In the data rows, 128 means zero.
Here are some numbered points:
[140 121 129 131 136 143 132 141 126 108 136 115 139 122 100 137 131 137
 117 123 145 129 131 136 109 103 132 141 128 113 117 130 139 135 126 128
 136 128 139 135 127 136 131 116 126 135 133 142] 0
[168 133  95 157 160 116  83 105  92 114  80 151 217 132 139 142 135 153
 122 134  84 141 161  64  77 105 113  99 148 158  70 138 140 108 150 143
 126  99 131 128  89 106 106 132  91 160 128 126] 1
[123 127 125 115 122 130 132 152 113 124 143 123 157 142 123 126 120 144
 115 135 139 138 137 137 131 114 135 138 124 139 116 140 122 120 117 117
 146 128 140 131 139 140 123 120 123 106 129 142] 2
[119 143  97 146 147 152 168  49 128 163 121 204 115 105 145 158 142 123
 160  84 133 150  90 117 110 122 160 162 113 128 131 105 104 122 157 135
 165 149 126 105  75  99 136  94 125 130 146 128] 3
[104  91 137 167 164 129 117 131 117  80  83  73 181 155 132  95 151 130
 100  76  92 130 134 142 108 145  96 107 120  90 106 151 155 128 129 158
 167  77 139  93 126 101 100 197 134 139 116 123] 4
[ 95 101 120 134 152 126 112 115 138 102 119 119 116 143 130 136 103 132
 142 107 102 112 116 121 127 137 123 131 117 117 133 165 136 124 151 132
 138 113 123 103 117 108 138 132 130 122 150 136] 5
[119 124 108 135 109 140 157  86 132 244 131 198  85 128 106  89 158  69
 169 105 166 165  65 110 100 144 126 155 110 146 126   0  76 126 117  61
 132 176  75  94 147  58  83  98 165 191 103 164] 6
[132 125 126 126 121 141 129 133 127 118 142 131 134 131 125 141 131 140
 133 130 139 119 143 123 131 126 135 148 120 134 116 128 120 126 133 133
 126 132 134 141 143 140 131 119 130 126 128 144] 7
[137 137 130 132 137 136 129 161 122 110 138 125 167 125  92 129 133 135
 118 121 146 139 125 144 123 103 136 143 119 121 109 128 128 141 131 121
 139 130 131 126 137 138 130 111 110 125 136 138] 8
[135 100 132 122 137 144 146 126 125 143 138 114 138 157 110 145 132 131
 133 138 125 128 151 114 114 137 125 147 128 123 150 119 137 161 117 128
 128 131 149 134 146 142 106 129 138 139 123 143] 9
[202 201  80 112 190  79  98 107 163 141  59 160 110 116 139 165 164  90
 137 135  68 192 157  92 118 222 105  48 170  37  83 101 103  80 197 183
 114 128  68 130 103  61  87 150  59 111 175  99] 10
[140 141 124 133 150 134 144 118 115 158 138 119 151  88 142 134  95 141
 135 143 127 129 131 144 126 153 143 140 134  98 124 135 115 114 147 127
 141 117 131 131 149 147 134 109 149 110 102 146] 11
[133 129 132 119 138 149 138 124 129 119 130 110 143 129 110 121 117 141
  99 133 147 127 147 126 102 117 133 131 138 132 125 140 140 130 110 124
 147 133 139 132 117 133 136 129 140 145 125 141] 12
[120 168 159 114 118 136 117 138 140 125 135 107 137 129  88 128 132 139
  97 174 143  96 168 141 137 138  87 119 129 167 115 113 137 128  68 112
 125 120  96 100 125 152 177 105 113 155 117 139] 13
[122 135 115 109 123 140 127 112 140 110 147 148 123 132 135 143 137 141
 126 108 135 123 116 138 134 128 131 125 119 124 131 128 122 113 139 146
 119 137 139 128 126 124 124 135 125 124 127 148] 14
[128 123 130 132 124 142 136 119 135 129 149 134 135 139 133 155 134 145
 120 135 145 101 153 126 137 121 130 147 109 141 115 121 117 147 138 142
 103 132 144 143 148 142 121 138 130 131 126 156] 15
[128 134 130 131 130 136 126 136 131 112 133 124 130 129 111 146 131 133
 129 121 138 126 140 128 117 112 136 141 124 133 125 127 120 109 133 141
 135 120 152 127 122 131 147 102 106 120 135 135] 16
[ 84 114 150 109 121 141  94 162 112 153 145 105 100 197 144 109 157  95
 130 120 143  74 153 142 137 145  83 129 132 196 112 169 138 153  98 146
 122 119 100  75 123 153 191 123 104 140 110  93] 17
[126  67 183 113 120 106  84 121 136 159  86 119 183 174 198  93 129 133
 169  83  96 109 136 158 115 106  56  83  80  99 138 112 212 166 126 137
 124  89 133  69 116  81  86 209 143 180 141  92] 18
New points follow, each followed by the numbers of its three nearest points above, looking only along the 2 directions in which the numbered points spread most, nearest first.
[124 119 121 132 126 129 134 136 142 109 135 121 108 116 128 143 137 151
 132 132 139 125 130 129 137 120 136 140 111 116 128 126 123 116 140 130
 128 134 145 135 127 136 121 120 124 129 129 143] 16 7 14
[128 115 122 126 122 129 131 136 140 113 130 125 111 118 130 143 132 147
 131 132 137 134 129 131 134 119 135 137 112 114 130 125 124 111 141 131
 132 135 142 133 129 136 125 119 124 130 131 146] 14 16 11
[131 133 108 151 143 130 152 118 130 145 119 127 141 121 122 128 115 146
 112 165 135 134 127 119 111 107 110 137 141 152  93 128 108 125  99 119
 139 115 135 129 122 140 136 144 126 137  97 133] 16 7 9
[ 28 114 103 255   0 198 255   0 217 255 119 203 110  74 192 160 238  68
 255 161 229 157  73 250   0  25 161 115  33 215 126  85  63 255   0 115
 241 252 139  76  83  96 171   0 205 209 169  56] 6 3 11
[176 130 129 104  20  47 144 213  18  81  77 126 158 153 142  27  66  11
 155 163 108 105  88 132 197 133 168 118 207 149 255 185 137 175  25  42
  80  84  57 195 130 170 128 120 199 111  84 155] 13 17 2
[123 146 129 131 148 132 131  88 136 123 119 125 146 113 101 131 107 139
  91 140 124 148 132 133  97 130 119 145 127 114 119 154 114 127 127 122
 151 138 119 124 137 135 143 114 142 155 105 130] 14 11 16
[ 78 211 153 131 117  98 159 101 205 161  91 182  81  84  79 128 106  57
 122 145  37 167  90  82 199 193  49  77 131  93 147 165 156 108 154 126
 150 170  64 116 142  32 104 135 114 121  90  92] 3 1 11
[162 191  89 117 149  80  90 130 142 140 100 175 142 121 118 146 110 123
 140 147  68 151 155  60 110 161 138  90 166 145  89 146 108 115 175 170
 105 125  64 144  78  99  92  92  83 110 166  96] 1 10 5
[135 120 132 124 123 138 124 132 134 108 141 132 113 130 118 140 144 132
 128 126 127 127 121 133 137 127 138 142 121 119 136 120 126 118 129 138
 132 139 124 143 130 130 132 129 121 129 128 125] 14 16 11
[139 154 165 125 104  76 123 161  54 110 106 116 131 130 141  67  60  46
 116 123 100 100  79 134 179 131 164 102 184 186 226 157 148 179  98  68
  71  93  82 182 126 166 145 136 172 112 111  89] 13 2 12
[111 125 144  82 113 131  94 134 103 151 154 124 115 141 150 119 162 102
 125 139 141  93 153 153 141 103 104 121 152 147 112 160 132 126 104 127
 102 114 128 120 153 162 171 150 114 107 125 132] 13 17 2
[132 117 132 135 125 134 128 133 131 105 143 120 101 123 123 134 144 139
 130 128 128 126 126 125 142 127 139 142 123 122 134 124 132 129 129 136
 125 142 135 138 122 129 117 125 123 126 127 126] 16 7 14
[122  97 148 107 114 144  88 137 150 160 122 103 130 171 177  98 153 106
 156 107 136 119 142 138 125 133  95 136 124 136 114 137 153 149 132 137
  90 107 107  95 119 118 184 158 107 129 134  77] 5 12 0
[125 116 124 113 118 129 125 144 118 123 142 123 140 128 131 127 125 143
 123 135 140 127 137 141 134 111 129 138 130 135 122 137 124 114 120 122
 145 122 144 136 137 144 128 118 120 112 127 144] 2 12 8
[133 115 136 132 119 138 126 132 135 108 141 121 101 126 122 135 144 138
 126 128 130 126 129 125 138 127 139 142 121 122 136 122 131 128 128 139
 125 139 130 137 125 130 119 123 124 127 124 123] 16 7 9
[120 118 140 104 166 133 132 109 125 148 121 106 127 182  96 133 110 108
  89 122 104 182 139 105  91 167 136 151 136  91 163 149 168 153 106 127
 119 141 119 124 137 142 145 148 155 169 136 103] 5 16 0
[124 122 127  97 116 120 122 164 109 135 142 120 176 150 133  98 114 151
 109 148 148 135 140 154 143 103 126 140 130 159 108 143 117 113  99  86
 154 112 141 134 155 147 119 121 109 106 118 144] 13 2 12
[128 124 130 139 122 133 129 129 133 107 141 121 102 122 119 134 144 141
 134 129 132 122 130 123 136 126 135 140 121 124 131 127 132 130 127 135
 124 136 140 134 125 132 119 119 127 123 128 129] 16 7 9
[155 141 172 112  98  59 139 210   9  80  85  91 147 102 181   7  49  11
 130 119  89  74  78 173 223 183 172  83 210 155 255 163 134 186  67  55
  78  52  89 179 140 165 148 172 198  81  78 104] 17 13 12
[130 115 123 129 124 128 131 135 137 113 138 126 108 117 122 137 132 145
 132 131 136 130 132 128 132 119 129 140 118 116 128 127 130 111 132 135
 126 139 145 131 125 139 118 114 130 131 129 140] 16 7 14
[ 94 103 109 109 137 123 110 115 149 118 142 124 101 138 174 141 118 128
  90  80 123 131 103 133 140 143 119 138 123 140 141 173 105 115 165 145
 135 139 122  80  86 103 142 153 103 110 125 151] 5 14 16
[137  91 117  59 210  89 106 151 103 187  94 110 100 130 106  37 149  89
  81  89 165 126  83 114 155 223  88  88 131  88  98   0  98  75 157  87
 104 127  89  89 198  63 115 204 142 178  90 177] 3 11 14
[ 85 158  91 202  68 191 245   0 229 205 136 221 136 113 114 190 175  46
 205 141 147 195  53 191 109 123 136 135  97 127 131  62  86 147 103 101
 156 193 138  91 132  67 120 124 139 166 166 112] 6 3 11
[157 145 135 187  93 128  89  92 103 160 133 117 123 104  98 128 100 139
 103 126 107 118 121 123 129 130 148  60 156 154 139 110 154 163 197 164
  91 112 158 130 134 149  93 116 119  96 150  90] 5 14 11
[140 153 121 137 133 124 114 141 139 110 125 143 134 123 117 142 127 125
 130 128 118 140 148 109 118 117 141 131 137 139 112 130 116 107 140 148
 133 116 128 138 117 124 138  98 110 120 146 126] 14 11 5
